In the rows, 128 means zero.
The rows below fall into families. The same turns and mirrors carry the whole set onto itself and the rows of a family onto each other. For each named row, which other rows are in its family? Write them in the order they are listed.
These 32 rows form 4 families of 8 rows each.
Tofur: [151 109 107 132 120 166 134 135 155 128 126  66 132 168 106 124 139 139
 139 132]
nodar: [146 145 102 129 140 157 116 108 143 133 140  89 121 140 158  97 135 110
 147 127]
ruva: [137 126 141 121 119 157 140 106 134 137 122  63 114 128 145 160 150 141
 154 108]
Sisi: [139 146 136  99 116 112 133 102 126 152 114  89  98 122 154 146 126  86
 132 123]
loze: [151  97 106 137 121 165 140 133 153 137 125  81 130 151 102 125 137 140
 131 142]
risaf: [163 130 145  99 133 157 136 120 162 152 105  71  87 157 111 113 105  98
 133 126]
guba: [141 127 140 128 107 150 140 120 153 140 115  57 101 130 137 161 139 145
 153 114]
bemo: [140 146 143  85 114 121 140 120 126 155 113  76  99 109 148 146 129  94
 137 134]
tidab: [146 166 132  85 129 118 127 115 129 151 111  78  98 132 156 141 131  89
 132 118]
Ritov: [160 135  97 101 130 126 128 141 148 151 114  97 113 155 113 106 116  88
 109 154]
paf: [156 136  98  94 142 134 127 128 128 148 121 104 127 154 120 104 128  84
 111 149]
zota: [157 116  96 138 134 163 127 128 155 133 124  83 128 175 110 117 138 135
 127 128]
gunan: [146 153 131  90 130 119 133 112 127 160 111  93  96 114 151 141 127  89
 126 130]
vaz: [157 108 130  94 122 118 146 127 150 142  99  76 108 147  96 163 129 116
 108 128]
voker: [174 132 150  94 136 165 128 119 155 140 108  68  87 156 120 123 126  95
 130 117]
soz: [157 108 125 109 123 116 160 123 141 145 103  85 119 139  90 159 136 123
 117 138]
meru: [137 134 140 123 114 148 130 104 147 151 113  59 110 128 138 164 133 142
 156 108]
fede: [150 118 137  93 110 125 151 140 139 154  97  71 106 144 100 167 133 119
 117 134]
zat: [142 137 102 107 130 127 135 141 129 144 118 103 116 154 119 110 138  70
 114 146]
pilam: [123 131  89 129 113 118 138 129 126 150 128  92 140 128 137 142 141 135
 134 146]
povut: [139 153 112 115 127 167 107 125 139 143 134  73 108 144 167 107 131 106
 147 124]
tup: [158 117 102 124 133 171 134 145 156 137 123  70 130 161 103 119 141 142
 132 139]
susi: [139 154 108 129 128 165 122 120 132 146 137  83 118 135 161 102 138 113
 156 133]
nif: [164 134 143 100 139 167 128 112 161 137 104  70  84 154 119 112 126  98
 146 126]
doni: [134 131  93 123 117 126 131 128 119 136 131  88 140 126 147 153 162 131
 131 137]
div: [160 128  98 100 136 136 136 143 135 138 124 101 117 155 119 101 134  88
 108 152]
sizu: [132 128  95 124 110 117 139 136 120 152 133  90 144 130 138 154 143 130
 120 136]
lak: [126 138  90 133 109 114 144 131 121 150 137  95 124 132 134 149 147 116
 123 133]
zagom: [158 123 122  94 110 114 155 132 147 144 102  79 118 150  95 159 123 120
 108 125]
taf: [170 123 148  89 140 170 123 117 161 139  99  64 102 152 123 115 120 114
 141 129]
Getos: [139 140 117 129 140 170 112 116 134 144 134  80 110 133 163 107 145 109
 155 136]
Venad: [155 125 136 115 119 156 132 106 153 145 119  57 111 129 138 155 129 159
 149 116]

The rest of the family of tup: Sisi, guba, paf, voker, pilam, zagom, Getos
The rest of the family of Ritov: nodar, ruva, loze, tidab, fede, lak, taf
The rest of the family of sizu: Tofur, gunan, vaz, meru, susi, nif, div

The rows below fall into families. The same turns and mirrors carry the whole set onto itself and the rows of a family onto each other. For each named row, which other rows are in its family? Write them in the order they are listed.
These 15 rows form 3 families of 5 rows each.
P: [120 146 126  72 117 108 150  81 138 149]
N: [ 99  78 121  89 119 140 132 107 126 133]
X: [107  91 115  72 135 148 137 131 120 137]
C: [110 123 122  70 106 106 156  74 141 137]
E: [119 130 113  43 122 117 167 103 130 137]
S: [128 136 102  84 130 164 168 120 113 136]
Y: [114 125 131 104 135 140 117 113 125 158]
L: [102 100 130 109 120 133 119  96 131 146]
W: [111 113 115  52 110 112 165  87 135 129]
Z: [110 101 107 105 101 150 163  83 124 122]
T: [129 153 114 109 125 155 153 101 120 146]
D: [116 104  98  81 115 161 174 109 116 120]
H: [124 151 119  55 126 115 157 100 131 149]
V: [116 119 122  81 144 149 126 134 118 151]
Q: [118 131 118 122 108 146 151  78 126 138]

The rest of the family of T: S, Z, D, Q
The rest of the family of Y: N, X, L, V
The rest of the family of C: P, E, W, H

The rows below fall into families. The same turns and mirrors carry the whole set onto itself and the rows of a family onto each other. For each named row, which other rows are in its family? Write them in the order they are listed.
These 32 rows form 4 families of 8 rows each.
topef: [105 138 114 109 109 157 142 107 119 127 146 121 127 140  98 126 161 150
 163 111 144 120 122 159  98 117 106 119]
zopi: [137 128 135 155 114 122 165 128 145 107  98 161 137  99 120 143 141  99
 112 142 138 119  80 131 108 138 129 124]
vab: [ 93 161 126 101 123 163 148 111 111 133 135 129 142 148  93 126 134 143
 157 108 150 128 117 153 105 121 127 114]
lof: [135 124 123 171 101 118 165 138 147 128 139 167 141 124 113 164 153 122
 100 149 125 121 104 136 125 136 123 128]
tik: [113 135 113 110 114 158 140 109 119 127 147 125 131 136 100 121 157 149
 165 112 143 122 130 156  96 113 102 120]
rin: [142 152 133 159 117 115 172 130 172 111 106 157 133 121 135 147 141 113
 106 134 129 124  95 134 115 133 110 124]
Govoz: [111 134 111 109 116 159 139 109 123 134 147 121 125 142 103 121 155 147
 161 109 141 127 132 149 105 115  99 122]
meve: [143 123 132 158 118 125 163 124 149 113  98 160 135 100 123 144 136 100
 110 143 135 124  85 124 114 139 124 126]
novi: [108 153 126  97 139 143 141 118 106 121 141 115 136 130 121 113 145 169
 124 123 144 126 118 168 113 124 100 115]
Futi: [104 153 127  94 135 143 140 120 107 122 141 112 135 133 123 116 145 166
 125 123 145 126 120 168 110 127 103 117]
Koro: [101 153 127 109 127 165 149 112 107 131 136 136 148 144  93 120 137 144
 160 107 152 128 118 156  97 122 120 115]
Meliz: [102 136 111 108 108 157 141 109 123 131 146 116 125 142 103 131 159 150
 162 112 141 125 127 155 103 116 109 120]
bagim: [125 144 126 173 107 137 160 130 123 101 113 157 140 100 122 152 135 117
 113 158 113 117  76 149 126 132 123 120]
pulev: [118 151 132 108 140 157 123 112  96 128 140 136 156 151  92 129 144 133
 126 108 134 131 125 160  97 142 103 132]
siz: [134 154 134 157 111 116 174 131 173 107 107 154 129 121 137 148 147 114
 104 129 132 123  91 135 115 135 116 121]
Bupa: [101 154 126  93 133 144 140 118 108 124 141 109 135 135 123 118 143 170
 121 122 146 129 118 166 115 127 103 116]
Pak: [134 144 114 173 112 140 152 128 132 111 111 154 138  99 126 152 122 114
 109 156 109 128  89 134 135 127 118 124]
firur: [104 156 133 106 130 154 124 109  97 124 137 130 152 155  90 136 150 134
 130 106 132 129 112 169  98 148 110 129]
Zoram: [130 129 133 153 106 121 164 126 149 110 101 151 131 107 126 148 140  99
 109 140 133 121  77 126 116 143 134 125]
Degu: [110 155 122 104 136 156 120 110 102 135 138 129 153 156  98 133 141 133
 125 105 128 136 126 155 108 141 105 130]
Bav: [ 98 157 120 103 127 165 145 110 115 140 138 131 143 149  98 122 129 141
 157 105 148 135 123 144 107 120 123 117]
nidat: [144 151 138 160 117 118 174 131 171 105 110 159 133 115 134 145 147 115
 107 134 130 119  93 138 111 135 108 124]
madi: [134 129 126 172  99 119 167 142 146 123 137 171 142 124 112 163 157 124
 104 151 126 118  97 141 123 136 125 128]
mura: [101 157 127 103 129 154 123 109 102 132 138 128 146 160  96 138 146 134
 127 106 130 134 116 161 109 147 112 129]
mam: [134 126 124 171  97 115 167 138 148 128 137 168 141 127 113 165 152 124
 102 151 122 121  99 138 126 136 124 129]
Tebe: [133 125 128 155 114 122 158 125 150 116  98 153 128 108 129 146 137  95
 107 142 133 127  85 118 120 140 131 127]
Fuva: [137 152 138 159 110 116 176 131 167 102 108 157 133 118 138 148 149 114
 106 131 134 117  89 143 111 136 114 124]
gak: [138 142 121 177 113 141 159 131 125 107 115 159 144  93 123 145 130 117
 111 156 112 122  87 145 127 128 113 121]
Ranat: [106 154 123 106 136 166 145 112 113 137 140 136 148 144  97 118 131 141
 158 106 149 131 122 148  99 119 115 116]
Pup: [122 145 119 171 104 136 156 129 128 108 112 151 135 104 126 156 127 114
 109 156 109 123  84 140 135 130 128 120]
veg: [106 155 126  96 136 144 137 119 107 126 141 113 136 132 122 116 141 169
 123 122 143 127 122 164 113 124  99 119]
Fol: [138 129 128 173 103 119 165 141 147 125 137 172 143 124 113 163 153 128
 103 153 127 120 100 139 123 134 118 127]

The rest of the family of Fuva: topef, tik, rin, Govoz, Meliz, siz, nidat
The rest of the family of bagim: pulev, Pak, firur, Degu, mura, gak, Pup
The rest of the family of Ranat: zopi, vab, meve, Koro, Zoram, Bav, Tebe

The rows below fall into families. The same turns and mirrors carry the whole set onto itself and the rows of a family onto each other. For each named row, which other rows are in its family? Write them in the order they are listed.
These 40 rows form 5 families of 8 rows each.
donev: [107 132 123 147  79 145 128 122 149 173 144 107 129 137 142 102 141 100
 135 114 108  99 113 131 185 179 145  98 166 141 136  91  64  71 106 207
 127 161 116]
midog: [111 137 110 123 108 136 150 108 118 168 128 147 109 127 116 107 140 113
 127 135 135 130 102 113 164 143 150 114 155 151 165  94  80  96 133 176
 110 115  87]
lat: [122 107 125 166  82 132 163 107 112 162 142 126 144 156 125 117  87  94
 159 136 160 123 118 124 141 150 130  89 164 160 178 107  93  89  95 179
 115 132  96]
Mos: [124 113 144 155  77 148 118 129 148 168 109 126 115 145 128 135 113 128
 111 159 144 117 150 140 150 146 109 114 147 136 129 120  72 116 127 178
 121 153 134]
vanan: [108 105 119 161 101 171 158 106 142 167 155 127 153 145 100  99 119 131
 122 161 161 121 121 146 156 132 142  70 134 154 148  88  57  94 108 175
 132 172 113]
seva: [ 91 102 118 165 110 170 137 115 147 163 147 138 153 139 114 103 103 124
 115 164 155 113 112 122 146 152 132  89 121 165 151  94  52  77 112 160
 128 177 125]
kug: [113 121 137 144  98 147 114 122 141 170 133 111 134 126 148 123 133 111
 115 114 118  93  97 113 180 183 137 101 171 142 142 102  69  68 104 178
 118 166 120]
nunuf: [130 116  99 144 103 126 155 104 110 137 141 115 130 147 150 142 133 103
 112 130 171  87 147 150 162 145 156 105 171 167 156 116  73  87  98 203
 160 159 139]
kad: [ 92 114  96 167  92 168 150 108 139 166 162 140 151 154 107  96 123 113
 122 164 155 122 120 140 145 136 145  95 132 164 146  75  57  88 104 177
 139 176 123]
fuf: [125 109 146 158  72 135 127 142 151 163 113 123 115 134 158 127 134 126
 121 143 143  95 153 139 158 142 115 108 128 132 116 109  84 120 119 189
 130 145 132]
Voma: [107 127 104 168 114 130 154  99 158 148 111 142 143  97 147 119 133 118
 152 143 157  85 123 144 165 144 155  99 116 128 126  93  83  86  93 201
 148 168  87]
fidu: [106 151 103 122 115 138 138 105 125 158 127 164 111 136 132 108 147 113
 124 127 138 128 117 119 159 133 157 132 147 159 155  93  75  86 137 190
 131 129  89]
Lomi: [108  97 117 163  82 175 155  93 141 162 158 132 154 161 124 106 129 127
 133 160 168 104 128 150 145 139 153  86 137 162 135  81  55  77  99 171
 144 174 123]
fen: [129 110 110 154 107 138 164 112 113 130 117 108 129 140 144 142 115 112
 127 134 171  88 130 149 149 159 151 115 186 153 145 132  72  82 108 178
 148 176 142]
gipim: [119 106 103 133 106 120 158  85 103 136 130 125 131 145 155 147 131 109
 137 128 162  84 134 141 153 152 173 110 171 174 150 113  67  80 102 193
 162 138 128]
pepen: [114 122 110 131 111 140 129 125 122 157 133 153 105 136 140 101 138 123
 122 120 130 116 106  98 149 127 145 118 152 159 149  97  73  97 139 167
 119 116  94]
Bipev: [102 101 107 160 104 165 143 128 146 150 163 128 151 150 125 109 124 138
 115 157 157 105 123 135 155 131 139  77 126 161 135  88  52  88 114 166
 146 178 135]
garus: [101 136 105 150  93  94 172 131 151 177  98 138 134 149 124 114 145 102
 136 163 141 106 137 145 154 165 128 125 120 167 153 103  65  70  98 196
 130 136 151]
fiv: [102 124 130 133  75 135 136 109 147 173 128 113 131 135 151 117 157 111
 137 110 108  84 117 133 178 184 157 110 167 149 135  92  57  73 111 200
 129 136 124]
kasi: [ 97 111 110 158 108 129 159  88 150 143 115 149 146 108 145 121 123 122
 172 159 161  87 125 141 153 148 162  93 107 144 132  99  74  75 100 187
 152 149  93]
keke: [112 128 128 128  92 140 145 117 135 176 134  99 133 130 129 125 149 104
 122 110 109  97 108 133 192 177 152  91 173 142 138  99  62  91 103 199
 126 153 117]
gozav: [111 123 123 164 134 142 155 105 163 151 103 142 152 101 146 128 129 123
 127 141 165  74 117 134 155 153 146 102 114 137 136 107  71  75 100 173
 138 177  95]
kizag: [114 129 117 134  95 131 140 140 144 161 139 109 132 141 153 127 154 104
 129 110 108  87  99 121 182 177 144 101 161 147 129  98  61  64 100 180
 130 157 123]
nik: [127  95 116 163  67 132 137  92 123 154 148 128 132 155 142 113 101 104
 172 138 157 108 120 121 146 151 139  93 174 154 164 101  84  70  94 173
 120 119 103]
Vid: [122 111 102 174  84 112 141 105 133 157 135 134 136 146 136 116  86  96
 168 137 154 113 128 117 147 146 124  98 160 154 178 105  87  77  93 192
 118 119  99]
kav: [ 93 141 125 136  94 101 180 127 143 177  99 145 141 143 118 129 139 113
 131 165 148 123 131 143 162 163 126 120 114 163 166 102  80  89 114 188
 122 128 141]
let: [118  99 115 173  79 134 147 130 131 146 149 123 144 165 145 125  80  97
 169 127 143 110 122 115 137 151 125  91 159 157 156 110  78  84  99 175
 123 137 103]
balu: [ 91 133 110 149  90 103 170 149 152 167 107 149 143 163 128 127 138 127
 133 156 136 120 128 133 146 150 122 130 125 168 151  93  64  84 117 172
 127 131 152]
Ker: [116 103 109 171  95 127 145 112 127 145 118 134 138 148 129 133  68 107
 166 141 151 120 118 117 131 151 127 107 168 154 161 122  78  85 109 172
 124 137 100]
sir: [135 110 143 156  78 133 112 118 142 178 113 133 112 148 136 116 129 126
 113 151 150 116 162 145 157 125 112  98 132 143 131 106  81 114 109 203
 133 143 118]
dak: [103 125 109 152 126 133 180 103 157 153 110 133 145  99 126 124 130 110
 152 154 159  87 119 147 166 153 155  85 106 135 138 105  72  87 100 188
 139 160  88]
gusi: [ 97 137 114 155  98 104 169 136 158 166  77 139 139 137 122 133 128 126
 134 155 136 108 130 143 148 170 125 137 141 155 148 114  60  79 119 178
 121 140 149]
mim: [123 111 163 154  73 140 137 123 145 185 113 117 127 137 133 120 129 125
 109 144 148 108 154 148 162 147 117  93 134 140 139 107  82 127 114 204
 124 144 128]
voze: [127 104 154 151  72 136 125 107 160 178 107 130 126 142 142 120 146 145
 122 149 151  96 162 158 160 137 128  98 131 140 122 102  69 102 112 197
 135 139 128]
Nid: [127 117 105 147 116 121 171 122 109 117 128 126 128 141 164 136 127 120
 135 125 173  88 130 140 153 141 160 114 164 162 150 123  82  84 115 183
 158 158 134]
Lel: [122 112 120 139 112 119 174 102  98 137 124 112 137 129 149 138 122 106
 127 127 171  91 131 149 164 156 162  97 165 163 159 126  85  96  99 203
 156 159 129]
dov: [ 99 134 113 130 127 140 136 111 122 162 115 155 121 125 134 116 132 113
 109 123 136 111 101  98 147 153 151 134 153 166 164 100  66  84 133 165
 118 130  99]
tiges: [ 91 127 116 137  78 112 163 117 155 176 110 150 132 153 123 122 142 114
 142 180 144 111 138 141 151 166 131 120 104 168 149  98  57  70 115 178
 126 122 143]
dil: [109 122 100 168 121 131 168 120 173 145 115 146 148 109 146 121 129 115
 155 144 158  78 118 129 148 143 143  96 102 138 135  97  72  79 104 171
 132 150  86]
gim: [108 133 123 118  87 142 124  96 123 164 135 160 108 147 138 116 148 125
 130 141 136 128 114 115 163 143 151 125 151 156 151  87  77  85 139 173
 122 112  98]

The rest of the family of nik: Lomi, gipim, fiv, kasi, voze, tiges, gim
The rest of the family of Vid: donev, nunuf, kad, Voma, fidu, garus, sir
The rest of the family of gusi: Mos, seva, kug, fen, gozav, Ker, dov
The rest of the family of midog: lat, vanan, keke, kav, dak, mim, Lel

The rows below fall into families. The same turns and mirrors carry the whole set onto itself and the rows of a family onto each other. For each named row, which other rows are in its family? Write them in the order they are listed.
These 36 rows form 6 families of 6 rows each.
gog: [140 135 127 150  89 119  82 140  80 163 128 101 154 137 125 164  85 141
 143 136 149]
navil: [155 134 120 156 130 136 113  94  84 141 157  79 117  91 102 163  87 135
 129 133 159]
paz: [143 109 136 151 156 108  82  96  98 146 148 120 133 113 116 150  95  89
 146 106 165]
nozuv: [148 125 117 147 120 129 107 134  95 135 151  64 124 132 137 154  91 155
 157 133 163]
rese: [124  85 138 128 118 111 105 104 112 138 122  96 149 101 140 138 107  90
 155 132 133]
fafe: [119  83 139 135 131 123 107 136 101 118 135  87 137 108 140 132 111 105
 157 114 134]
lumok: [133 143 138 152 108 112  81 139  67 151 122 114 157 150 116 157  80 123
 141 129 136]
duni: [127 126 138 142 142 116  82 113  79 143 142 126 137 113 113 154  70  91
 134 110 149]
tipa: [125  92 137 135 118 105 111 125  92 113 114  95 144 100 147 141 125  93
 152 112 153]
sikor: [150 128 137 165 108 104  82 132  82 156 119 104 164 160 123 151 113 131
 154 133 144]
Pina: [148 101 141 167 101 108 107 109  81 154 117  98 167 119 104 146 135 110
 135 137 121]
lolo: [142 151 132 133 129 117  92 138  82 130 114 110 152 155 117 191 105 118
 131 135 160]
fep: [157 142 124 145 136 115 108 114  98 134 135  72 129 151 139 152  86 147
 166 147 154]
matez: [156 134 130 160 146 131 127  97  72 126 149  83 119 103  93 154  97 130
 124 134 136]
kuve: [129 125 137 122 142 117  91 121  92 127 118 125 148 119 114 186 106  83
 124 121 159]
Fak: [135  74 138 147 133 108 104 111 106 137 136  95 146 106 127 135 132  95
 150 115 139]
sev: [164 137 129 151 157 130 113  82 101 133 143  90 115 106 115 151  88 131
 143 141 155]
furir: [130 114 127 136 128 123  83 108  95 153 151 114 131  93 120 160  72 101
 135 112 165]
gup: [138 109 132 155  80 128 111 116  80 154 123  85 156  96 109 156 116 127
 126 144 126]
pedup: [140 112 140 159 104 125 124 114  70 137 120  87 153 103  96 147 122 123
 123 142 106]
Notom: [168 135 127 170 157 116 110  86  84 141 155  89 123 121  98 155 103 123
 138 127 158]
vose: [143 108 143 148  95 123 110 109  98 147 102  96 163 110 121 143 124 124
 142 154 115]
mase: [137 121 132 132 144  95 102 110  82 136 133 129 132 100 119 163  88  86
 127 103 163]
kig: [151 134 133 139 153 134 124 101  89 113 128  94 128 105  99 185 123 109
 117 136 155]
Voli: [125 101 137 123 128 123 111 139 104 107 111  87 148 124 136 170 138 101
 144 130 149]
kifir: [142 111 133 129 151 111  98  89 106 150 139 122 129  98 117 153  78  95
 136 125 148]
Tuku: [149 147 131 146 106  92 102 140  65 146 110 112 156 149 124 167  98 133
 134 129 149]
limid: [122  79 130 132 105 124 105 127 105 138 140  83 139  91 137 144 109 107
 148 120 144]
Zed: [151 143 126 151 136 110 114 132  82 110 128  75 125 139 147 152 105 142
 161 123 175]
bug: [148 117 142 154 100 114 125 124  74 131  98 102 156 101 114 152 140 128
 123 135 127]
Zigom: [144 131 128 130 152 128 114 134 101 101 128  78 128 140 133 176 119 124
 150 131 169]
Misud: [165 127 127 166 141 112 109 127  95 135 145  72 131 155 127 145 115 150
 162 132 157]
keto: [155 139 133 144 106 107  97 126  91 161 113 104 157 152 124 157  93 144
 145 152 129]
duk: [165 140 132 156 154 123 128 100  79 119 135  97 113  94 109 158 109 132
 125 124 163]
faba: [148 130 137 143 116 128 122 122  81 120 104  90 155 123 102 183 141 121
 118 149 134]
Sosi: [141 122 130 149 139 126 110 144  90 116 143  69 125 143 141 140  98 146
 165 125 149]

The rest of the family of duk: tipa, mase, Tuku, Zed, bug
The rest of the family of rese: fep, sev, vose, kifir, keto
The rest of the family of gup: gog, navil, nozuv, furir, limid

